In the data rows, the value 128 means zero.
Here are some points, each followed by its number:
[135 117 175 158 162 125 128 134 143 141 185 156 118 138 126 120 126 112
  96 135 133 101 147 128 139 173 117 147 122 182 120] 0
[ 84 130  65 132 123 135 146 101 151 121 167  79  94 169 155 156 163 141
 159 146 133 130 110 151 180 170 140  92 123 202 221] 1
[117 120  73 131 142 116 155  85 166 106 119 153 156 150 126 111 157 146
 160 125  66 130 135 122 153 115 152 109 137 141 115] 2
[132 154  97 116 171 198 140 141 120 127 131 140 143 139 137 107 133  80
 126 158 187 117 124 116 112 164 119  87 150  74 105] 3
[118 150  80 137 126 130 153 118 109 113 148 127 118 131 141 167 139 111
 141 137 140 103  66 111 144 181 120 106 145 124 152] 4
[185 153 123  72 160 123 111 129 152 131 111 173 145  99 144 166 118 106
 133 108 140 136 151 154 108 143 147 137 131  80  83] 5
[123 190 229 104  82  89 101 143 104 144 166 155 115 158 171 196 142 168
 107 151 109 122 100 169 153 129 105 125 204 141 144] 6
[140 109 130 140 145 108 164 127 198 110 101 177 152 160 122 123 124 151
 145 121 105  97 140 113 135  70 147 106 142  80  84] 7
[168 148  94 110 133 152 120  86 108 109 134  68 163 141 142  92 159 162
 166 114 152 165 137 126 135  85 180 141 173  89  99] 8
[129 152 167 156 161 182 113 137  98 164 109 207  93 133  91  89  89 111
 110 155 152 164 135 139 128  70 130 115 129 136 137] 9
[134 127 118 134 143 132 175 122 174 111 102 157 152 162 127 136 149 131
 157 114 105  97 126 110 139 102 145 100 143  86  89] 10
[161 108 224 193 108  88 122  93 169  83 170 114  83 101 110 121 102 167
 146 124 156 150 100 105  94  37 135 169  70  51 130] 11
[ 93 109 129 134  73 114 170 145  85 137 141 133  98 110 146 186 149 114
 112 100 111  73 132 126 135 157  35 185 126 171 151] 12
[150 143 130  99 160 135 129 138 148 130 102 145 180 117 143 115  93  99
  92 137 117 126 133 116 124 135 178 152 159 114  81] 13
[158 148 126  55 156 173  74 131 110 120 133  88 148 108 161  79 121 138
 105 103 162 143 192 145 134 147 113 155 153 131 133] 14
[123 149 148 160 110  74 106 127 117 117 162  97 135 150 144 138  81 166
 104 170 168 101  69 103 156 113 157 105 193 143 161] 15
[156 122 115  66 153 131 147  73 179 138 192 126 113 115 184 157 152 138
 148 164 129 134 184 186 107 186 175 113  71  61  60] 16
[152 124 123 152 118  72 112 104 129 154 149 108 135 118 101  83 141 188
 115 152 130 133 147 118 112 118 149 142 127 125  86] 17
[ 67  93 166 149 122 155 150 140  99 111 157 119  87 149 125  99 107 141
 134 144 118 106 120 135 146 137  96 108 118 149 167] 18
[111 138 113 113 143 142 118 142 148 120 121 160  94 146 143 182 115 120
 149 136 120 157 109 181 153 120 156  86 125 130 184] 19
[159 128 124 130 174 141 137 159 155 145  74 161 172 114 112 114  79  69
  97 120 106 154 109 109 115 110 217 169 127 121  90] 20
[125 200 138 102  90 105 125 108 102  98  90 170 159 154 130 148 156 178
 150 116  97 107  80 105 155 114  67  69 215  82 123] 21
[ 77  85 110 100 139 150 106 146  93  95 127 123 100 113 124 117  99 136
 156 160  86 169 103 193 126 155 142  96 107 119 186] 22
[132  97  35 138 141 132 141 110  89 137 166  94 100 134 111 139 170 141
 159 118 159 113 169 157 144 189 102 110 118 177 146] 23
[103 155 103 150 121 118 142  86  97 114 183 163 154 125 128 112 134 116
 103 183 145  83 101  84 126 161  71 118 173 140 121] 24
[109 106  95 182 101 109 145 122 122 133 105 146 118 129  93 126 109 114
 122 141 165 113 119  93 112  65 103 132 111 129 146] 25
[105 162 147 142 104 134 133 123 119 102 123  77 124 137 142 149 104 114
 133 144 150 146  43  99 134 107 155 115 140 104 169] 26
[128 154 149 139  77  84 123 111  50 161 119 123 119 129 109 105 146 192
 127 136 150 101 114 103 123 104  77 107 165  99  76] 27
[163 140  88 168 186 124  83 115 131 115 159  84 179 121 105  44 107 120
  99 137 154 124 102  60 146 165 176 124 164 178 124] 28
[141 135 177 120 156 142 147 134 193 105 138 138 118 146 139 142 129 116
 152 111 109 129 112 135 133 166 167  95  93 114 126] 29
[156 166  60 188 110  95 139  72  97 174 132 132 127 124  73 114 171 137
 145 142 139 152 106  90 124 136 156 123 124 177 111] 30
[138 135  96 149 135 147 133 166 127 179  87 154  96 114 122 199 105  46
 116 138 175 158 103 147 107  83 164 154 101 120 143] 31
[127  76 107 134 130 110 107 163 128  55  74 115 161  94 103 114  89 117
 134  89 130 106 109  84 105  91  81 141 137  70 149] 32
[107  81 128  68 133 132 150 170 151 118 134 111 122 114 176 196 114  93
 114 112 121  83 177 176 121 182  95 152 104 116 120] 33
[200 137 154 150 146  66 105 104 197  96 139 166 166  83 115 146 148 129
 122  75  74 125  88  73 116 156 135 178 115 135 109] 34
[131 129 138 124  93  71 133 124 129 107 157  17 134 114 154 153 118 138
 121 108 138 104  96 100 131 185 143 154 114 134 128] 35
[197 135 186  87 164 137  32 158 140 112 105 122 103 120 116  89 110 176
 145  49 175 159 172 161 139 124 124 106 116 133 171] 36
[129 137 116 110 109 131 124 102 114  94 130  93 152  81 134 113 133  92
 121 127 174 107 119  79  79 134  76 154 111  66 104] 37
[134 149 141  72  78  88 121 100 155 165 102 115 121 136 171 163 147 185
 139 126 116 150 174 170 130  67 154 134 116  87  97] 38
[ 59  78 114 110  54  78 138 116 139 131  87  79 113 112 151 147 102 154
 120 127  89 131 153 139 119  67 116 154  71 143 162] 39
[136 154 127  83  71  80 119  74 142 147 117 117 129 118 163 148 155 194
 140 129 107 151 169 152 126  56 137 157 128  90  98] 40
[113 144 169 175 123 157  94 116  26 108 153 114 133  93  98  48  92 119
 104 177 173 146  60  74  90  88 114 150 164  98 129] 41
[ 98  78 151 148 140 132 104 185 104  95 120 180 147 129  77 109  97 120
 105 154 100 117  94 122 112 143  73  92 150 115 151] 42
[158 162 147 105 124 170  92 111 132 125 108  93 157 111 115  91 140 102
 114 103 156 172 136  88 112  98 113 142 112 119 137] 43
[157  45 109 196 158  93 166 100 135  44 180  59 121 143  98 120 137 175
 226 112 123 110  70 120 131 167 203  75 101  63  99] 44
[153 120 183 140 161 115 115 143 171 118 135 173 127 108 135 131  79 115
 114 150 123 144  93 132 100 118 194 135 115  86 113] 45
[126 156 139 119 109 119 104 124 108 162  97  99 143 107  98  60 155 133
 113 132 105 168 124 100  95 155 123 120  99 135  97] 46
[ 70  93 103 128 128 154 134 184  80 132 103  58 155 121 112  84 121  88
 105 130  86 126  95 106 119 219 119 124 123 184 151] 47
[124 141 173 163 121 118 130 134 143 131 153 133 118 149 124 126 130 150
 107 129 119 117 116 109 153 119 115 151 146 176 161] 48
[101  18 124 150 127  99 177 114 146  63 151 144 107 129 133 165 126 162
 186 107  70  92 155 171 130  85 121 147 104  92 117] 49
[109 126 172 139 165 195 118 102 146  85 135 150 118 137 124  73 144 153
 154 119  40 198 111 146 170  94 151 133 128 172 192] 50
[101 160 111 117 117 101 121 147 181 135  70 171 168 135 141 145  80 103
  82 148  90 123  86  93 143 112 154 118 152 158 163] 51
[ 91 134 128 134 139 146 149 132 103 118 155 111 130 143 136 144 126 103
 141 177 117 119  70 131 133 202 143  65 135 119 130] 52
Which five points above are nearest to each new point? Their numbers follow each, smallest number first.
[ 89 147  82 119 112 172 192 107 137 123 127 107 127 135 159 177 161  69
 152 139 125 121 100 118 121 155 119 116 101 111 137] 3 4 10 26 52
[ 89 127 143 124 129 187 133 115 129  76 129  55 131 173 155  93 172 173
 180 117  56 188  95 150 176  99 162 115 157 125 181] 2 8 22 26 50
[ 78  97 146 121 160 234 141 152 120 117 129 112 102 139 155  85 106  70
 123 103 144 136 154 135 144 121 117 135  92 175 194] 0 18 22 43 50
[116 128 100 113 101 129 120  83  97  75 133 134 151 100 128 103 121 143
 132 147 161 105 133  95  97  88  54 129 150  62 127] 24 25 27 32 37
[131 105 128 126 163 152 116 145 189  88 123 107 167 125 156 114 111 100
 108 116  89 140 125 117 143 113 156 169 133 139 150] 13 20 29 45 48
[104 177 130 109  40  99 130  58  82 141 164 123 139  99 156 132 205 176
 110 162  66 154 150 136 112  88  69 221 160 135 112] 12 17 27 38 40
[219 101 136  99 172 121 106 129 168 101 142 124 151 115 132 123 145 147
 155  61 154 119 192 146 118 141 152 146 128  84  71] 5 8 13 14 29
[148 188 231  88  99  96 108 130 120 139 179 159 121 143 182 208 142 160
 108 148 117 115 120 174 140 150 112 130 195 120 115] 0 6 15 38 48
[ 81 106 112  85 136 168 113 131  88 105 118 106 121 121 130 108 117 126
 147 165  85 176 108 175 123 146 147  96 120 102 156] 18 19 22 26 52
[129  86 127 125 123 129 117 154 100 121 125 112 149 111 104 120 105 120
 110 115 114 135 131 129 123 125 129 161 132 159 140] 0 13 18 25 48
[ 78  86 129 141 116 117 152 170  94 166 130 162  99 115 118 152 120  93
  99 120 111  69 145 130 117 214  55 123  81 200 137] 0 12 18 33 47
[138 107 138  66 158 131 136  85 169 106 214 132 121 111 190 150 128 142
 129 174 136 109 180 178 108 194 140 117  95  65  80] 0 5 16 29 33
[129 120  65 126 146 111 150  84 155 124 113 180 163 148 122 114 153 163
 150 126  61 124 159 135 153 111 147 111 149 149 103] 2 7 10 13 17
[115 133 109 117 123  57 112 133 152 217 131 218  93  98 112 179 121 109
  85 174 103 117 155 164  94 226 114  95  45 186 115] 0 5 19 33 46
[ 89 152 151 119 116 196 136 110 133  84 112  23 157 176 167  67 180 173
 170 116  34 203  91 127 183  86 183 125 173 134 173] 2 8 26 43 50
[104  67  86 170 128 110 153 132  95  99 132 173 115 109  89 124  96 111
 136 139 160  69 126 109  99 128  68 117 110 103 121] 18 24 25 32 42
[194  96 152 112 190 134  53 201 108  88  82 110 122 115  73  96  90 157
 154  50 120 152 110 147 144 167 137  98 132 118 149] 14 22 32 36 42
[ 94 102  98 176 109 118 144 110 128 139 124 119 106 130 101 104 125 126
 132 142 147 130 128 107 123  96 121 126  85 164 158] 17 18 25 30 48
[135 159 194 104  89  74 103 138  93 123 161 144 139 129 167 173 125 177
 107 134 107 103 113 154 140 133 100 143 209 123 121] 6 15 21 27 48
[103 103  90 179 101 108 141 113 121 142 113 123 111 121  92 102 117 127
 125 140 163 123 131  96 112  68 112 137  96 139 141] 17 18 25 30 48
[242 102 158 105 173 115 104 127 162 109 140 125 152 112 124 117 162 160
 159  54 144 126 193 149 106 135 150 154 127  68  38] 5 7 8 13 17
[139 149 180 158 171 190 124 153 110 162 114 203 100 146  95  82  94 104
 109 148 150 160 124 136 130  74 145 129 138 122 121] 9 13 20 45 48
[132 148 158 163  91  55 107 125 102 130 164  89 126 141 134 141  94 172
 105 161 176 102  72 102 144 111 159 124 181 132 143] 15 17 26 35 48
[143 105 116  72 118 158 166 153 156 106 135  80 146 135 185 165 165 119
 122  61 104 110 189 158 146 136 119 218 152 149 129] 5 12 13 14 33
[104  57 116 193 126 162 191 111 117 101 139 125 100 133 103  93 138 121
 146  77 151  78 174  86 136  52  70 187 104 159 137] 12 18 25 48 49
[ 90 146  99 117 124 130 130 125 163 122 172  88  91 166 170 203 157 122
 157 142 121 136  94 165 183 189 145 100 123 213 240] 1 4 19 23 52
[160 152 131  98 117 157 106 115 127 124 127  92 154 102 131 131 136 104
 112 117 150 171 132 115 110  96 133 167 126 103 125] 8 13 14 37 43
[108 103 179 127 143 110 130 171 148 114 134 198 118 122 145 168  54 104
  90 157 125  89 121 151 117 109 125 138 144 107 134] 0 13 42 45 48
[127  93 117 151 147 140 123 116  80 119 189 102 127 127 136  89  96 144
 120 175 177 113 141 139 125 117 154 145 166 124 113] 0 15 17 18 24
[ 86 132 122 146  89 122 154 161 103 182  49 125 119 162  86 118 153 134
 154 126  93 147 105 128 124 127 134  59 103 143 119] 2 10 25 46 52
[152 153 153 103 102 137 101 110 124 115 132 103 157 103 126 122 144 118
 112 119 129 163 127 109 110  86 113 178 137 104 122] 8 13 37 43 46
[127  81 123 139 120 113 125 171 123  68  67 118 162 115 102 119 112 126
 144  76 111 102  99  94 109 100  85 134 144  71 128] 10 25 32 37 42
[115  74  28  97 136  90  97 117  92  92 140 155 129  81 116 130 100 139
 111 121  98 118 183 166 140 139  87 197 145 188 171] 12 14 22 23 33
[144 185 202  98  93  85 112 146 115 152 141 158 121 138 170 215 143 149
 111 129  96 125 106 171 141 148 127 138 186 136 122] 5 6 19 38 48
[ 71 101 138 143 133 214 136 161  86 131 116 101  96 154 146 100 102  88
 122 112 172 116 132 118 154 106 106 112 117 180 194] 9 18 25 47 48
[140 148  88  56 116 108 111 106 155 141  83 153 134  97 128 138 123 113
 126 118 155 133 179 135  92 148 102 111  77 101 114] 5 37 38 43 46
[196 127 111 158 181 103 110 124 158 112 184 203 120 123 121 178 106 119
 123 115 191  91 139 137 143 143 143 147 157 153 142] 0 4 5 45 48
[115  85 113 137 151 154 119  92 101 129 148 242 125 108  88 114 112 140
 126 179  60 181 151 175 126  74 135 140 127 149 138] 2 9 19 22 50
[119  88 115 125 118 138 133 166 110  72  55 114 160 111 107 117 124 126
 149  77 117 101 104  91 104 106  68 125 144  62 122] 10 25 32 37 42
[138 145 192 119 154 153 152 138 184 122 133 152 116 149 145 148 130 111
 146 116 106 131 113 138 132 165 166  90  99 120 126] 10 19 29 45 52
[151 128 104 158 139 126 123 182 118 161  97 160  85  99 117 219  93  52
 119 121 190 143  83 153 116  90 159 170 118 116 153] 19 20 25 31 45
[ 80  69 145 157 148 145 100 191  80  88 111 180 155 121  67  77  75 118
  88 162  85 114  86 108 116 148  62  86 162 133 166] 18 22 32 42 47
[171 137  91 159 186 127  73 112 113 104 157  81 189 104 105  16 111 137
 103 126 141 129 109  57 138 169 161 130 168 163 115] 13 17 28 43 46
[118 174 149  98 105 107 104 126 122 191  97 111 150 115 120  75 155 141
  88 156  85 159 138 116 104 171 137 119 116 155  83] 13 17 43 46 48
[140 130 157 140 146 133 146 141 144 153 158 158 127 137 137 133 133 109
 101 124 119 105 154 133 139 152 132 161 139 176 107] 0 13 17 29 48
[158 145 101 152 116  64 103  83 133 162 134 114 133 129  91  86 154 204
 129 154 122 150 144 119 126 107 157 125 133 130  90] 17 27 30 40 46
